Where one turn sends some rows of the set: a few examples, then the rows asked
k520: [  3  -8  -8  10  16 -12  14 -23  -5  14  21   6]
k84: [ 26 -20  10 -23  -7   8 -10 -11 -13  -7   5 -17]
k789: [  5   0  -9  22 -10 -16   6  -4   9  35  15   2]
k309: [ -7   7 -17   3 -29  19   2   1  -8  -6  18   2]
k511: [ -1  -1 -20   2 -38  11  -7 -16   5  14  -2  14]
k717: [ 11   8 -17   0 -36  10 -19   5  -4  -8   9 -10]
k245: [ -4   6  -5  29 -18 -16   0 -12  15  18   1  15]
k719: [ 9  0 -7 22 -6 -9 18  5 -6 22 25 -2]
k701: [  1  -8  -9  21   2  -7  -7 -30   9  22  11  19]
k332: [ 17   1 -17  15 -20   1  10   6  -9   8  30  -5]
k14: [  9  -2  10  15   6 -16  23  10 -12  15   1  -1]
k643: [  9  -5  11 -16   0   0 -26  17  16 -10  -6 -14]
k658: [ 26 -14  12 -24  -2 -11  -6   1  -1 -12 -11 -14]
k261: [ 24 -20   1 -17  -4  10 -33   2  14  -1  -5  -9]
k998: [ -8  -5  28   7   1  -9 -22 -18  -2 -19  -5  -5]
k776: [  2   4 -10   5 -34  -2 -26 -11  14  24  -9   1]
k58: [ 15   4  -5   6 -11   1  12  18 -19 -13  15 -11]
k29: [ 17   2 -26  11 -32   1  -7  -2   3  13  23  -3]
k127: [  6 -12  24 -11   5  -7 -33   4  13   3 -11  12]
k553: [  3  -2 -15  -4 -15  -2  26   4 -13   7  18 -11]
k485: [ 11 -11  33   0   2  -1  -1 -20 -21  -4   9 -12]
k21: [  7 -11  19  10   6   2 -39   0  23   6  -7   2]
k389: [ 21 -14  31  -8 -12  -9   0 -18 -15  -3 -12  -3]
k360: [  6 -15  20  11   4  -3 -28   1  10 -21 -13   7]
k69: [  1  -6  43  10 -15   4 -16 -13  -7   5  -8   4]
k408: [  3  -5 -15   7 -15 -12   6 -16  14  24 -13  20]
k527: [ 14 -30  12  -8   1   9 -21   9   6  -8 -18   5]
k716: [ -9 -14  26 -15  -5  -1 -11 -21 -13  -6  -4 -16]
k350: [  6 -10 -19  -2  10   7  11  -5 -10   2  30  -3]
k559: [ -1  -5  38   0   9  -9 -21   0  -1  -4  -2  11]
k555: [ -2   1 -10  11   8 -19  22   2   8  12  -1  11]
k837: [  7  -9 -27   1  -7  23 -12  -3   1   2  27   5]
k371: [  5 -30  16 -24  -4  11 -11  -5  -9   1 -13  -9]
k652: [ 10   1 -21  15 -25  -9 -10  -8  15  30  13   2]
k798: [ 15 -17  14 -28  -8   0 -31  -1   4  -3  -9   4]
k432: [  0  -2   7  14  -8 -18   0  -8   8  38 -14   6]
k985: [  5  -2 -21  18 -30   5 -13   4  20  13   2  15]
k503: [ -5   5  -1  16  -9 -21  24 -13  -5  15  11  -1]
k499: [  9  -7 -27  -2 -28  15   4  14   3   6  12  -2]
k665: [ 14 -13  22 -27 -12   3 -19  -9 -16 -12   2  -2]
k919: [ -6   0  30   5  -9   9 -33   9  12   0  -5  -4]
k295: [  3  -6  37 -10  -1  -3 -13  -8 -19 -12   6   2]
k544: [  0  -5  38  20   9  -4 -19 -14   1   4   2   0]
k734: [ -8   9 -11   9  -1   1  20  12  -5  -7  18   0]
k122: [  4  -8 -21  15 -12  14 -23 -18  12  14  15  18]

k295 goes to k127
k998 goes to k527
Where do these go?
k776 goes to k58
k837 goes to k520
k21 goes to k84
k499 goes to k503
k511 goes to k734
k658 goes to k69
k719 goes to k652

Where one turn sends some rows of the set: a few examples, then the rows asked
k118: [ 19   6  -1 -19   7  36 -16  13  -7  -8  11  20  -1  17 -42  10  -4   6
  -4   5 -19]
k247: [ 25 -15  14  -6  -7 -10   4  16 -11  -8  -1  -2   1  -7 -21   5   1  -1
  14 -30 -18]
k516: [-16  12 -19   7   3   1 -19   4  26 -17   3  25  15  28  -8  15  -7  21
  11   6   3]
k97: [  2 -17  14 -18   4  16   5   7   4  23  -4  -6   3 -10  -9  21  31  -5
  20 -18 -19]
k478: [  5  14   3 -10   4 -13  16  18   9 -11 -17  28  13 -15   0  14   8 -10
 -26   1 -10]
k357: [-27   9  17   4  10   3  12  -3  23  25  -5 -10   4  17  -5   8  -4  21
   0  23 -13]
k943: [-37   3   8  -8  13  14  -3  -5  35   2  -2   5  -6  24   3  11  20  16
   6   0  -2]
k995: [-11  16  -1  23   2 -22   9  18  18 -12  -1  14   0  11  -8   9 -15  28
  16   2   1]
k796: [-18  11  11 -12  10   8   9  -8   8 -14  19   9 -11 -16 -13  -9  -5  34
 -10 -10   2]
k42: [-12 -13  19  -6 -16  32   4  20  -2   7  16 -10  12  23 -10   3   0   3
 -14  13 -12]
k946: [ 19  21 -10  -1 -14   6 -10   6  17 -14  -3  21   5  29 -35   7  16   8
  11  29 -14]
k481: [  9  19   1  16  -6  -4   1  29  17 -14   0  15  -9  13 -29  18  33  -5
  25  11 -11]
k498: [  9  23  11 -22  30  -4  17  13  -3   0 -10  12  19   2  12   4  -1  -7
  -4   9   9]
k124: [ -6   0  11 -10   1  -1 -36  35  -3 -10  15 -11   4  13 -20   0  20 -15
  10  14 -17]
k762: [ 21   1   3  12  -8   6  10 -18  -5  10  -1  18  25   0  -7  37   0  13
   8   5  -7]
k952: [ 27  11  13   2  10 -29  -6 -15  -2   6 -12  -3   7  -5 -22  16   4   0
  16   4 -22]
k619: [ 18  18  -2 -14  32  20  17  14 -17   8  -2  -8  10  21  11   9  15   8
   2   1  -6]
k145: [-16 -11  26 -17 -14  20   8  14   9 -13   7  -3 -15  21  -7 -14  15  20
  -7  -7  -6]
k417: [ -1   9  16 -28  21  27  -4  -7   2   8   3   0 -13  -7 -32 -12   3  17
  -6  23 -16]
k448: [  7   9  16 -24  -6  -7 -23  14   1 -15   1  -7 -11  19 -28 -23  14  11
   3  21 -20]
k641: [-10 -14   3 -10  12   1 -18  -2  -8  18   6   3  27 -10  10  25  -2  14
  15  -9  -5]
k455: [  3  10 -15  -2   7 -13  -5  19   2  -4 -16   6   1 -10  -3  19  27   1
 -26  -4 -42]
k271: [ -1  25  -8 -11  25   0 -36   7  10 -14  17  20   0  17 -32  26   6   5
   5 -14 -19]
k938: [ 13   6 -21  -2  17   8  -3  24 -21  -2  -1 -12   4  13   6  13  18  17
 -12 -11 -35]
k528: [-13  29   1   0  10   8   8 -10  26 -10  18  21 -11   2 -22  28  26  17
  -1 -20  -7]

k448 goes to k943
k762 goes to k247
Where do these go?
k118 goes to k796
k124 goes to k357
k455 goes to k619

